In the data rows, the value 128 means zero.
Some points:
[104, 127, 117, 103, 80, 85, 114, 127, 120, 105, 131, 128, 176, 175, 159, 112, 161, 160, 128, 112, 114, 98, 135, 108]
[175, 118, 101, 102, 52, 114, 118, 140, 129, 108, 130, 87, 74, 93, 113, 133, 113, 120, 164, 217, 122, 109, 139, 98]
[98, 104, 104, 158, 205, 197, 167, 143, 102, 149, 189, 90, 45, 83, 85, 146, 186, 159, 132, 99, 102, 135, 127, 112]
[92, 117, 127, 123, 98, 109, 113, 130, 119, 112, 115, 156, 225, 182, 182, 134, 111, 148, 146, 216, 236, 109, 93, 116]
[108, 124, 140, 195, 255, 152, 100, 118, 133, 122, 106, 213, 125, 109, 100, 141, 128, 110, 177, 192, 133, 108, 90, 116]
[181, 133, 107, 129, 66, 103, 116, 139, 121, 138, 125, 157, 133, 86, 106, 143, 113, 137, 109, 100, 102, 114, 118, 120]
[151, 128, 107, 94, 66, 108, 115, 111, 108, 128, 123, 126, 178, 177, 165, 122, 124, 175, 133, 101, 133, 115, 97, 132]
[123, 107, 105, 112, 70, 90, 114, 170, 110, 128, 123, 73, 139, 181, 208, 120, 85, 136, 113, 74, 96, 152, 183, 233]
[139, 187, 104, 115, 74, 116, 94, 115, 109, 132, 148, 132, 205, 207, 212, 142, 131, 112, 104, 98, 121, 132, 134, 114]
[120, 119, 115, 168, 255, 216, 171, 118, 255, 217, 115, 90, 99, 76, 114, 132, 203, 151, 125, 87, 90, 126, 132, 92]
[149, 101, 122, 95, 66, 106, 138, 106, 128, 116, 205, 95, 85, 103, 108, 124, 131, 136, 125, 93, 78, 131, 125, 102]
[141, 131, 116, 90, 83, 105, 155, 118, 118, 94, 116, 172, 229, 152, 156, 148, 116, 109, 203, 255, 239, 126, 110, 91]
[159, 87, 103, 92, 69, 86, 113, 109, 121, 108, 112, 103, 61, 80, 80, 188, 117, 118, 134, 112, 116, 136, 159, 132]
[178, 106, 102, 114, 83, 111, 77, 130, 100, 126, 89, 80, 68, 73, 93, 156, 114, 100, 146, 146, 133, 114, 117, 116]
[101, 112, 122, 129, 76, 133, 109, 205, 126, 108, 255, 115, 71, 106, 95, 133, 180, 166, 118, 117, 99, 118, 120, 118]
[95, 106, 123, 120, 92, 118, 136, 135, 132, 99, 148, 90, 114, 140, 180, 125, 110, 123, 116, 94, 98, 162, 182, 192]
[108, 101, 116, 145, 72, 117, 182, 137, 128, 131, 112, 85, 207, 210, 204, 148, 104, 115, 109, 101, 98, 182, 162, 199]
[127, 118, 146, 173, 217, 155, 137, 118, 97, 109, 123, 116, 181, 186, 173, 127, 106, 119, 172, 231, 242, 127, 109, 118]
[118, 110, 79, 140, 82, 89, 134, 149, 97, 115, 145, 139, 84, 73, 74, 119, 120, 141, 97, 87, 122, 111, 98, 113]
[142, 120, 101, 80, 111, 124, 166, 99, 153, 147, 122, 185, 144, 118, 125, 118, 116, 115, 105, 88, 135, 179, 175, 181]
[103, 151, 249, 153, 148, 93, 123, 146, 123, 115, 140, 119, 169, 209, 198, 108, 129, 107, 148, 124, 102, 134, 132, 94]
[137, 105, 106, 102, 77, 95, 106, 224, 110, 137, 113, 132, 64, 89, 84, 130, 129, 159, 122, 79, 82, 139, 144, 85]
[109, 111, 138, 179, 246, 139, 101, 134, 125, 108, 121, 226, 154, 146, 117, 116, 123, 111, 183, 237, 202, 106, 135, 132]
[144, 128, 125, 100, 92, 108, 84, 97, 108, 135, 100, 108, 165, 162, 151, 114, 90, 134, 146, 128, 101, 111, 126, 97]
[124, 123, 127, 175, 224, 182, 143, 126, 103, 110, 192, 107, 60, 102, 86, 120, 154, 174, 128, 118, 95, 108, 103, 96]
[105, 135, 219, 162, 152, 153, 106, 97, 123, 130, 86, 174, 136, 105, 136, 101, 92, 103, 171, 206, 118, 106, 113, 108]
[134, 121, 121, 164, 227, 148, 156, 121, 122, 95, 157, 100, 71, 111, 73, 139, 179, 153, 132, 87, 88, 121, 98, 136]
[182, 129, 117, 115, 94, 109, 102, 124, 142, 105, 134, 81, 73, 131, 104, 129, 128, 110, 182, 197, 223, 130, 120, 109]
[113, 120, 94, 77, 103, 118, 112, 180, 126, 114, 117, 72, 67, 114, 166, 130, 110, 108, 97, 96, 87, 166, 187, 201]
[101, 136, 114, 178, 244, 178, 124, 119, 108, 121, 104, 115, 180, 169, 180, 135, 105, 119, 135, 117, 140, 154, 168, 157]
[93, 129, 91, 123, 82, 151, 186, 117, 117, 132, 127, 172, 107, 109, 74, 130, 144, 132, 115, 88, 99, 145, 121, 102]
[163, 116, 106, 111, 78, 86, 102, 203, 125, 153, 147, 175, 255, 169, 172, 113, 102, 105, 195, 242, 199, 117, 140, 119]
[120, 129, 163, 196, 255, 143, 102, 120, 123, 144, 220, 78, 99, 66, 81, 134, 197, 140, 109, 70, 107, 118, 114, 118]
[111, 168, 165, 84, 95, 117, 115, 127, 103, 103, 95, 128, 190, 168, 176, 115, 117, 123, 133, 105, 94, 136, 104, 128]
[133, 151, 121, 106, 32, 112, 120, 129, 110, 127, 108, 182, 135, 134, 129, 156, 105, 122, 132, 98, 103, 98, 115, 105]
[97, 122, 111, 153, 136, 188, 194, 137, 112, 132, 113, 149, 255, 200, 165, 116, 102, 149, 139, 222, 255, 133, 130, 130]
[109, 132, 129, 159, 249, 190, 142, 115, 230, 218, 144, 104, 77, 84, 111, 142, 211, 132, 112, 90, 101, 106, 126, 128]
[126, 136, 108, 100, 58, 105, 132, 98, 179, 221, 153, 118, 73, 103, 89, 129, 182, 150, 107, 95, 107, 111, 132, 103]
[125, 132, 200, 145, 251, 139, 108, 144, 139, 103, 132, 208, 100, 103, 110, 113, 115, 108, 169, 182, 130, 127, 114, 109]
[78, 125, 153, 187, 255, 170, 112, 114, 154, 158, 231, 96, 74, 103, 55, 110, 214, 147, 130, 134, 113, 115, 103, 127]
[191, 130, 103, 118, 82, 100, 94, 121, 128, 105, 119, 107, 152, 189, 196, 135, 178, 141, 121, 107, 96, 99, 95, 111]
[148, 128, 109, 145, 95, 148, 174, 143, 125, 104, 96, 116, 200, 173, 163, 119, 102, 103, 110, 56, 93, 102, 111, 138]
[151, 133, 123, 140, 74, 94, 103, 108, 119, 99, 103, 92, 73, 90, 90, 172, 119, 100, 113, 85, 94, 173, 153, 183]
[155, 102, 91, 101, 68, 116, 117, 108, 141, 108, 189, 103, 50, 86, 113, 118, 108, 134, 111, 98, 103, 113, 129, 128]
[104, 150, 124, 99, 111, 126, 116, 112, 148, 108, 98, 115, 133, 161, 213, 123, 103, 122, 113, 74, 103, 128, 117, 113]
[126, 132, 119, 102, 78, 102, 110, 207, 102, 138, 229, 81, 73, 100, 112, 113, 204, 165, 130, 135, 95, 105, 93, 100]
[115, 143, 255, 124, 130, 118, 92, 108, 232, 223, 108, 96, 58, 114, 93, 141, 157, 177, 102, 70, 93, 76, 149, 101]
[163, 117, 113, 112, 81, 88, 126, 120, 135, 131, 175, 97, 94, 103, 104, 125, 152, 143, 93, 85, 84, 139, 129, 141]
[136, 195, 118, 85, 81, 111, 127, 114, 104, 120, 125, 100, 72, 68, 104, 187, 118, 117, 109, 130, 148, 170, 175, 176]
[104, 140, 203, 117, 69, 74, 98, 132, 111, 125, 103, 126, 163, 154, 148, 149, 121, 110, 183, 188, 213, 122, 111, 128]
[150, 143, 121, 106, 73, 97, 114, 101, 146, 122, 143, 99, 80, 87, 101, 107, 120, 129, 138, 73, 115, 133, 100, 138]
[69, 129, 110, 129, 146, 156, 122, 127, 121, 148, 107, 100, 144, 150, 163, 139, 135, 118, 131, 73, 110, 120, 173, 156]
[103, 131, 137, 115, 128, 176, 192, 114, 229, 207, 118, 73, 57, 127, 97, 113, 106, 130, 104, 105, 122, 108, 118, 101]
[88, 136, 213, 105, 111, 111, 113, 108, 119, 102, 101, 173, 121, 90, 111, 118, 122, 121, 118, 111, 141, 110, 101, 113]
[93, 121, 199, 149, 176, 72, 101, 135, 110, 141, 87, 120, 90, 128, 123, 127, 102, 115, 122, 77, 98, 169, 151, 141]
[123, 110, 98, 106, 117, 161, 171, 97, 123, 122, 89, 176, 237, 143, 151, 109, 112, 131, 173, 255, 208, 131, 137, 106]
[139, 125, 129, 119, 116, 113, 134, 124, 90, 130, 152, 93, 58, 105, 85, 145, 111, 115, 121, 131, 166, 122, 141, 131]
[105, 100, 171, 196, 255, 170, 127, 110, 132, 107, 90, 193, 125, 98, 100, 135, 90, 123, 124, 137, 105, 115, 114, 118]
[102, 112, 103, 161, 163, 147, 203, 114, 121, 101, 123, 235, 173, 119, 87, 124, 87, 120, 123, 144, 105, 123, 118, 122]
[111, 147, 110, 85, 78, 94, 112, 156, 146, 124, 117, 73, 160, 182, 172, 115, 79, 129, 97, 73, 113, 159, 156, 205]
[112, 120, 198, 169, 188, 135, 129, 147, 136, 106, 107, 185, 139, 128, 123, 130, 101, 108, 180, 211, 168, 108, 126, 111]
[93, 75, 98, 124, 80, 108, 162, 107, 131, 89, 107, 156, 233, 182, 153, 121, 75, 125, 190, 255, 235, 124, 115, 125]
[115, 102, 118, 110, 52, 105, 137, 174, 128, 125, 112, 153, 195, 112, 148, 133, 140, 122, 118, 84, 110, 140, 140, 101]
[198, 93, 126, 100, 80, 124, 109, 85, 120, 126, 130, 91, 74, 106, 87, 107, 99, 112, 123, 93, 103, 127, 108, 114]
[137, 110, 118, 161, 192, 188, 156, 123, 114, 143, 114, 133, 215, 179, 158, 140, 125, 92, 126, 164, 240, 128, 124, 121]
[130, 107, 113, 119, 75, 104, 99, 128, 117, 121, 139, 105, 90, 119, 100, 172, 131, 104, 128, 105, 143, 139, 126, 141]
[179, 135, 120, 113, 85, 113, 83, 151, 114, 98, 125, 190, 109, 119, 95, 144, 111, 157, 111, 90, 89, 128, 122, 99]
There is one direction along which these points spread out most. Take the direction at right angles to it along which they spread out most. Then take the direction at right angles to both along which they spread out most. Go by this last direction. How many in every 100 of the points above lie lower along it than each point below? Round to a whole number. More than half of the points above lie lower than the first one.
[126, 100, 103, 163, 239, 218, 188, 111, 201, 211, 115, 115, 79, 74, 102, 120, 194, 144, 103, 104, 95, 130, 147, 102] -> 81
[127, 131, 98, 107, 90, 122, 147, 116, 120, 119, 107, 85, 84, 125, 136, 131, 131, 105, 91, 104, 109, 155, 146, 165] -> 67
[124, 132, 89, 109, 78, 139, 162, 115, 122, 113, 109, 185, 149, 123, 123, 106, 105, 141, 125, 130, 99, 166, 152, 159] -> 60
[106, 80, 185, 187, 219, 113, 123, 109, 132, 142, 111, 179, 119, 133, 96, 161, 104, 107, 129, 114, 126, 94, 123, 82] -> 58
[104, 142, 194, 184, 255, 129, 127, 122, 114, 124, 103, 187, 164, 95, 105, 114, 132, 122, 117, 123, 113, 102, 123, 110] -> 75
[96, 89, 108, 115, 67, 103, 141, 161, 124, 115, 121, 98, 86, 149, 139, 136, 99, 85, 103, 111, 117, 173, 186, 223] -> 76
[208, 137, 94, 137, 99, 116, 130, 138, 137, 105, 136, 110, 153, 183, 191, 163, 148, 153, 126, 81, 68, 110, 98, 92] -> 78
[190, 148, 139, 125, 87, 111, 117, 100, 115, 127, 102, 95, 138, 182, 186, 119, 143, 188, 105, 111, 113, 118, 129, 112] -> 76
[118, 143, 122, 122, 138, 162, 155, 109, 148, 127, 107, 164, 173, 120, 98, 112, 112, 114, 124, 122, 120, 159, 161, 160] -> 75
[142, 162, 198, 128, 99, 93, 129, 135, 104, 118, 103, 92, 215, 203, 209, 101, 135, 137, 80, 117, 93, 109, 110, 118] -> 93
[128, 105, 146, 199, 255, 155, 130, 118, 131, 111, 104, 94, 129, 169, 162, 152, 82, 130, 135, 100, 135, 183, 166, 157] -> 97
